One vector is turned by the same rotation once a step. Each row is the vector after some number of steps, and that number follows the row.
The counts run from 0 to 292.
[ 23   9 -17  -5 -12  20   5  13   8 -24 -42  18  -3  16 -13 -14  -3  -1
  26 -24  -6   6   5 -17  21   8  18   0  10   0   7  -7 -23  -2 -20 -14
  13  -1  -5 -29 -22  20   3   5  -5  -2 -16  -8  -9  -7  -9  -6  21  12
 -20 -23   5  -2  -3 -20 -12   9   3  -2  -5  17 -23 -21 -16   3 -17] : 273
[-13 -10   8 -13  19  12  13 -13 -11  15  13  -3   5  30   9 -27   4   1
  21  -7  -6   2  -1 -11   7 -13 -14 -12   1   3   6  13 -14  15 -14 -21
  -9 -33   6  -2 -21   0 -19  30 -22  -2  -3 -18  -7  -7  -1  13  -4 -12
   4   9   5  27 -12 -15  20  18  23   7 -14  -4   7  -4  -5 -15 -17] : 113
[-11   9  -3  -9   6  -1 -11  -2 -10  10  -1  -8  -1  13  15  -2   6   5
  -8   7  17 -10  24 -20   3   9   2  -6  -8  10   2 -16   8  31   0 -30
 -30 -19  26  24  12  -2   4   3  -2 -10  -1   8 -22 -24 -10 -21 -24   4
 -18   9   1  14 -17  -7  34  24  -2  -6   1  -3   1 -16 -20 -22 -15] : 229
[  6 -13   2   1  24 -19  -1   4  11   7  -6   2   8  -6   9   3   4 -25
   4  -7  -2 -26  15   3  22  -4  -2  -8 -25   2   4 -15  21   7  27 -28
  11  21  17   2   6  11  15  -3   1  36   2  -7 -20   7   8 -26  20  14
 -20  -3 -37   7  10   2  13  -7  13 -18  -5  -1 -20  -1  -1  -7 -11] : 201
[ 14  -8   9 -12  16 -18  -8  11  -1  33 -31   0 -18  -8  34 -13   3   5
   5  -6 -24 -12   2  10 -20   5   7  -7   6  -3  11  -4   6  12  -2 -26
 -17   6 -19 -12 -13  -2  24 -22  11 -12   1  22 -28  -9  -3  -6 -21   4
  -2 -11  21 -16  23  -2   3  -9   7   5  -1  22   1 -12  -3  15   9] : 291
[  8   9   5   4  16  14 -19   0 -14  17  20   4   6  -9  20 -16 -38  -7
  12 -12  13 -10 -11  -2   4  29  18   8   3   8  18  24   0 -18 -17 -21
  18 -13  15   5 -18  11   9  22  11  19   3 -12  14  10 -10 -13 -13  -7
   0 -13  -7   5   5 -31   8  -1  -3   7 -12  -6  -9 -10  14  -7  19] : 255
[ 11  -6  -7   0   8   2  17  12   9   8 -41  -1 -16   9   8   5  24   3
  -7 -23 -34 -13   8   5  14  -8  25  -3   6   1  -8  -6  12  19  14 -14
   4  15 -16 -23 -13   4  21 -13 -10   6 -11  -3 -20  -1  -1  -2   3  17
  -5 -29  -3 -10   0 -22  -1  -2  16 -11  -1  11 -21 -29 -20   9   7] : 71
[ -7   4 -22  -7  20  -4   3 -25   3  16  15 -10 -12  24   0  -1 -29  10
  31   1   5  -2  24  -8   0  22  -1  13  -5   9  -2 -10   7   9  11 -35
 -16  12  10   2 -24  13  -7  -1   5  -5  15  20 -17 -13   4 -23  24   0
 -14  12   9   2  -6   5   9   2   2   7 -23   1 -13   3  -5 -39 -20] : 20
[  1  10 -10 -13   5  -9 -25 -18 -11  26  10  -9  -3  19  12 -31 -14  16
  -2  -6  11 -13   8  -8   7  24 -15  14  12  12   2   5  -2  21  14 -35
 -13 -11  18  19  -2  14   7   2  -8  -7   2   8 -14 -17  -2 -14 -18   2
 -10  -4  19   7 -14   8  27  15  -7  11  22  -7   5  -9  -8 -20   1] : 29
[-12  -4  13 -12  20  18  19  19  -7  30  -1   1   1  -6  26  -1  12   7
   3 -12 -44   4  18  14 -22 -15   7 -22  -9   1  -3  -3  12   3 -19  -6
   0  -1   2   3 -11  -3   1 -11  16  -6  17 -16 -16  13 -15   9  12 -26
   4  -7   0 -18  19 -25  20 -12 -18  11  -8 -19  -4 -10   5  15   6] : 184
[ 10   0  -5 -24  -5 -10  10   4  19  20 -11 -12   4  -1  19 -35  13  -1
  -4 -22 -28 -21   6   8  -1 -24 -18  -8  -4  14   4   2 -18  -2   0  -7
   2 -14  14  -2   2   4   2  -8 -21   8  -7 -34 -21  11  18 -11   4 -20
  -8 -16  -3  20  11  10  24 -18 -17  21  13 -14   4   7   1  28  10] : 173
[ 12  -3  14   3   3  -5  25  25   3   4 -21 -11   2   4   6  -7  23   3
 -10  -9 -26  -8  -8   1   7 -30  13   2   6  10   0  -1   0  22  -6 -18
 -13   9 -27 -20 -28 -23   4   3  -8   3  -8  -5 -18  -4   3  -3  -9   2
 -15  -5 -24  23  -2 -29 -11  19  29  -2  -2  13 -12   1 -29  16  -2] : 206
[ -1   1   3  -8  32  24  10 -19 -14  24  16   2   9   8  22 -25  -6  -4
  19  -6  -5  -7   5   2 -16   7  -4  -2 -17  -8   7  29   1  -9  -9 -15
  -2   5   4   2  -8 -10  -5  23   0   3  23  -3  -1  24  -8   3 -16   2
  16  -7 -11   7  16 -41  -2  -1  -7  -2 -15  -8 -16  18  18   3  18] : 119
[ 17   0  -6 -28   9  -7  -3  33  19 -11 -47  14 -10   2   5 -14  -6 -13
  21 -14 -14  -6   4 -15 -12   3  21   8   2   2  12 -16  -3   6 -14  -4
 -10 -15   2 -23  -8  12  13  -4  -7   6 -33   0 -16 -12  -7   5 -24  23
  -5 -11   2   2   6   7  16   4   7  -5  -7  29  -2 -16  -9  18  12] : 168
[-15   4  25   7  15   3   8   3  -7  33  -8   3 -12  -4  42  -6   0  12
   9 -13 -49   0  21  18 -17  -7  21 -25  -5   7   1   2   7  -2 -16 -15
   1   0 -14  -3 -13 -12  13 -10  25  10  10  -8 -10   9  -3  -3  -4 -26
  11   5  -5  -6  11 -20  13 -15 -13   9   1 -19 -10 -13   8  15  20] : 185
[  6   5 -16  -8   6   2   5  11  26   1 -12  -5   3 -14  28 -22  -5 -49
  23  -5  -3  -8   7 -24  18   7 -16 -14  -7   3  32 -20  -6 -14 -10 -12
   3 -14  25   5  18  23   6  -4 -14  11   2 -25  -8   7  -4 -13 -12 -17
 -24  -3 -10  15  -2  -1  24 -29  -6  13  -3  -5   7 -18  10   8 -10] : 171
[ 20  -5 -15 -26  -8  -4  -4  22  18  -1 -51  13 -11  15  10 -28  11  -5
  19 -11 -20 -11   1  -7 -17  -3   9  10  13  11   5  -4 -13   7  -5   3
  -7 -19   3 -30  -6   9  20  -7  -6 -14 -28  -4 -24 -13  -9   9 -20  24
  -4 -21  11   3  -5  11  15  17  -2   8  11  17 -10 -16 -10  16   5] : 167
[  7 -10  -1  -9  11   6  -9  18   7  18  -4   5  21 -27  17 -14 -10 -29
   1 -17   8 -32  -4   5  31  14  -7 -13  -1  -1   2   0  14   5  14 -37
  27  -2  23   0  -1  18  19   6  -2  30  -9 -12  -7  18   6 -23  10  -4
 -15 -19 -12  -2  20  -2  12 -21   6  -1   3  -1   0 -14  16  13  -4] : 66
[ 14   0 -15  13   3  12  12   9  15  -5  -2 -11   6  -5   7 -21  -8 -29
  10  -2 -11  -6 -14 -22  26   8  -7  25  12  13  15  17   9  -8  -3 -12
   7  24 -17 -16 -19  13   5  10 -20  15   3 -11  -6  -3  -8   0 -26 -17
 -17 -24 -10  30  -7 -39 -17  14  -5  -2 -13   4  -9 -15  -9   7  -1] : 140
[-11 -18   6   5   8  23  -5  -8 -17  19  10 -10 -19   9   9  18   0   0
   0  -1  -3 -15 -10 -12  -5   7  17  -9   2  -1  -8  25  14  23 -13 -32
   8 -41  18  -1 -28   1  -2  -9   0  -5   8   5  -1 -12   0 -17  -7  -3
 -14  -3   2   7  -8 -19  18  30  17 -15 -25  -4  -1 -12 -27 -29 -14] : 123
[ -5  -6 -19  -2  15   2  -1   5   5  17 -12   6 -17  13   7  10 -11  19
  -4  -8 -21  -9  27  10   4  14  29   3  31   5 -17   7  33  18  14 -16
  -2  -2  21  -1  -9  16  17  -4  24  -6  -3   5  -7  -3  -8 -12  -7  -1
 -12 -26   1 -22  10  -8  26   4  -8   3 -18 -17 -21 -26 -15 -10   9] : 260
[  6  14   1 -16 -12  -5  11   3   6  13 -26  -5 -18  17   5 -17  12  21
   4 -21 -32  -9  29   1 -10 -29  27 -19  -5  18  -5 -15 -22   6 -10  -7
 -11 -29   8 -14  -7  -5   1 -12  -3 -16 -16 -24 -16  14   6 -23   9  10
 -12 -24 -10   2  -2  -8  11  -9  -8  20  -7 -20  -6   0 -12  19   1] : 175
[ 11 -10 -12   3  10 -11  12   0   3   2   8 -22  -2   9 -15 -27 -26   4
  -2 -18 -10 -10 -15 -14  38   1  -9  18  17  17   2   4   5   6   2 -30
  -5   2  -1 -16 -27   9   0   5 -20  11 -14 -16  -6   7  13 -32  -7 -24
 -22 -11  -3  24   6   3 -13 -11   2  21 -19  -3   0  10  -5   2 -18] : 142
[ -2 -19   4   3  24 -10 -10  13   7   1 -14   3   4 -16  15   6  17 -27
  -3  -8  -8 -23  10  -2  22  -9   0  -2 -22  -1   2  -6  20  12  14 -23
  22  11  13   0  -4  13  17 -14  -5  35  -3  -5 -19  -9   3 -23  11   5
 -19   0 -25  13  -3   6   8   5  26 -30  -5  20 -16 -12 -12 -13 -10] : 200
[-14  -7 -21   4  18   2  15 -23   8 -12   4  -8   9  15   4  -9   6 -12
  15 -17 -22 -13  21 -18   1  -3 -21  12 -29   7   7   2  11   4  14 -11
   2  28  -7   1  -2   9   3 -19 -18  17  17  -5 -22 -21  -6 -14   9 -16
 -13   3 -15  22  -9  -7  -4  16 -13 -17 -21  13 -33   6 -12 -18  -5] : 11
[ 18  -3  -9 -19  -2 -11 -13  30  15  21   3 -13 -12 -24  15   5   5 -22
 -12  -1  -2 -30  -9 -14  -2  17   5   0  -2  11  -1  -6  10   5   6 -24
  -4 -12  29  16  -2  15  15 -25  -3  -7  -3   4 -19   1   7 -19  -8   2
 -25 -33  18  -3  11 -13  27  -7 -13   3  -3   1  15 -13 -14   0   2] : 162
[  5  -1 -16  -7  25  -6  15 -31   5  -2   9 -18   7  10   0 -13   2  -7
  20 -18 -18 -24  18  -6  -7  -4  -8  17 -31   7   3   5   9   0  17  -7
   0  35 -15   4  -6  14   2 -10 -17  18  14  -5 -23   3   6 -15   5  -3
 -10 -15 -14  19   9 -12 -14   5 -14  -7 -16   9 -27  17   0 -11   9] : 12
[  7  15  -7 -14  17  14  12  -3   6 -10  -4   5   5  26  -1 -20   1   8
  23 -23 -10  -9  24 -16 -22  -4  14   6 -25   9   7  11 -17  -9 -24  20
  -6  -9  -1   7 -10   1  -9  23 -16   6  -6 -24  -5   6 -11   9 -17   7
  -1 -17  -8  21 -11 -31  13  26 -15  -7  -8   5 -20  -1   0  -1  33] : 243
[-12   0 -21  -6   0  15  16 -14  -8  -9  -9  -1   1  31  -5 -21   6  24
   7 -31 -25  -5  24 -20   8   2 -12  -4  -3   1  -5  -3  -3  14  -9 -18
  -2   5  -2  13  -6  12  -8 -21 -14 -15  11 -14 -26 -12 -11 -12  23 -30
 -15 -17  21   6  -7  -8   6  19 -36   7 -11   1 -16 -11  -9 -10 -19] : 145
[ 10 -10  -5 -13   0  12 -17  22   4  -8 -23   8  11 -17 -10 -17 -19 -15
   3 -18  13 -34 -21 -15  24   6   5  16  -2   7   2  11   8   6 -14 -24
  25  -8  10 -12 -14  11  11   0   3  25 -28 -13  10   4 -12 -23  -3   1
 -23 -31  -5  16  14   7   3  14  -9   1  -3  17 -16   1  -1  13   5] : 265
[ -9  -1  -9 -16  25  11  11 -10 -10  30  34 -11  -5  19  16 -23 -15   8
  16 -15 -10   0  -1  -5  15   2 -16   0  19  -3  -7  19   5   6  -5 -21
 -11 -30  23   8 -24  14 -12  20 -12  -4   4 -16  -5   9  11  -4  -1 -27
   3 -11  15  11  11  -5  24 -11   2  20 -31 -18   9  -3   5  -9  -6] : 248
[ 13  -9 -12  -6 -11  -7  -5   2   5   5 -13 -16   3  -4  24 -37 -11 -16
   2   9  -5 -16 -13 -26  11  -3 -24  11  13  15   6   8  -2   8  -2 -18
  -1 -36  15  -2   1   8   8  -3 -20  -9  -4  -9  -9  -1   2 -22 -30 -12
 -19 -14   3  32  -2  14  17  -2 -13  15  -4  -7  10   5  -5  10 -12] : 37
[-16  -7   2   0  18 -17  11  -2   8   0   6 -30 -10   4  20 -20   1  -6
  -1 -12 -19  -7   5 -22  11  -7  -5  13  -1  12   4  -2  15  27   7 -13
 -17 -14  12   9  -3  12  -3 -18 -23  12 -10 -14 -16  -7   4 -11 -41 -23
  -6   3   2  41  -6  12  18   4   2   4 -23  -3  16  -3 -13  -9   3] : 238
[ 17  17  11   9  -4  -5  -7   6  -2   9 -14  -2 -19   0  24   2  -8  -1
  31 -17 -14   3  -1  -6 -10  15  21   0  -9  12  18 -11 -23 -12 -25 -18
   8   4 -23 -13 -29   8   8 -25   9   5   6   7 -20 -13  -5  -9   9  -6
 -13   7  16   6 -22 -17   0  -1   6  -5  14  22 -13 -22 -13 -12 -10] : 283
[  9   5  -5 -19  12  14  -4   1 -10  11  -1   4  14  12  -3 -30 -12   3
  22  -1   0 -18   7  -9 -24  13 -11  31  -6   7   5  10  -4   0 -11 -14
 -13  16  -9   6 -16 -11  -1   9   8  -4   5   9 -10 -15 -28  -2  -8   4
  -6  -8   5   2  20 -15   5  30 -29   4  11   8 -19  22   5  -1  19] : 23
[ 13  -1   6  -3  -2   3  -8  16   2  14 -10   5  20 -14  16 -19  -3  -5
 -14  -8   1 -27   8  12  37  -3 -10  -8   7  11   3  -2   6   4  10 -32
  22   2  28   7   4   9  12  10   9  15  -9 -23  -5  11   5 -32  10  -9
 -22 -14 -23   0  14   3  14  -9  -4   8  16 -14  -6 -10   5  16 -10] : 67
[  3  -6  -6  -8  29  15  -7  -6  -4   3   1  14 -10   2  15  -3 -22  -1
  35 -18 -12  -8   4  -6 -18  24  30   4 -12  -8   2  25   9 -12 -13 -11
  12  -4   3   0  -9  21   7  -3   5   9   5   5  -2  12 -13 -10 -11  11
  10 -21  13  -9  10 -27   4   4  -8 -16 -37  12 -27  -4   5 -11  21] : 253
[ -3  -2  17 -17   6  -2 -11  15 -21  15  -5 -12  -1   8   6  -6   8   6
 -13   0  22 -21   3 -16  10   8   3  -4  -1   3   0 -10   0  38  -8 -41
 -31 -32  19  22   0  -5   1  -1  -1  -8 -10   5 -15  -9  -9 -30 -21  15
 -17  -3   0  15   0  -9  23  24   6  -8  -6   2  15   3 -18 -15  -8] : 228
[  4  -3 -15   1  -5   5  13 -13  -3   6   2 -17   3  16 -13 -22 -21  14
   1 -14 -12  -8   1  -9  34  -3  -9   9  17  13  -1  -2   1  15  -8 -36
  -6 -13   9  -5 -21  10 -10  -3 -11  -4  -3 -12  -7   3   3 -31  12 -29
 -29 -15   5  15   8   5  -5  -2 -11  24 -21  -9   2   6  -4   0 -26] : 143
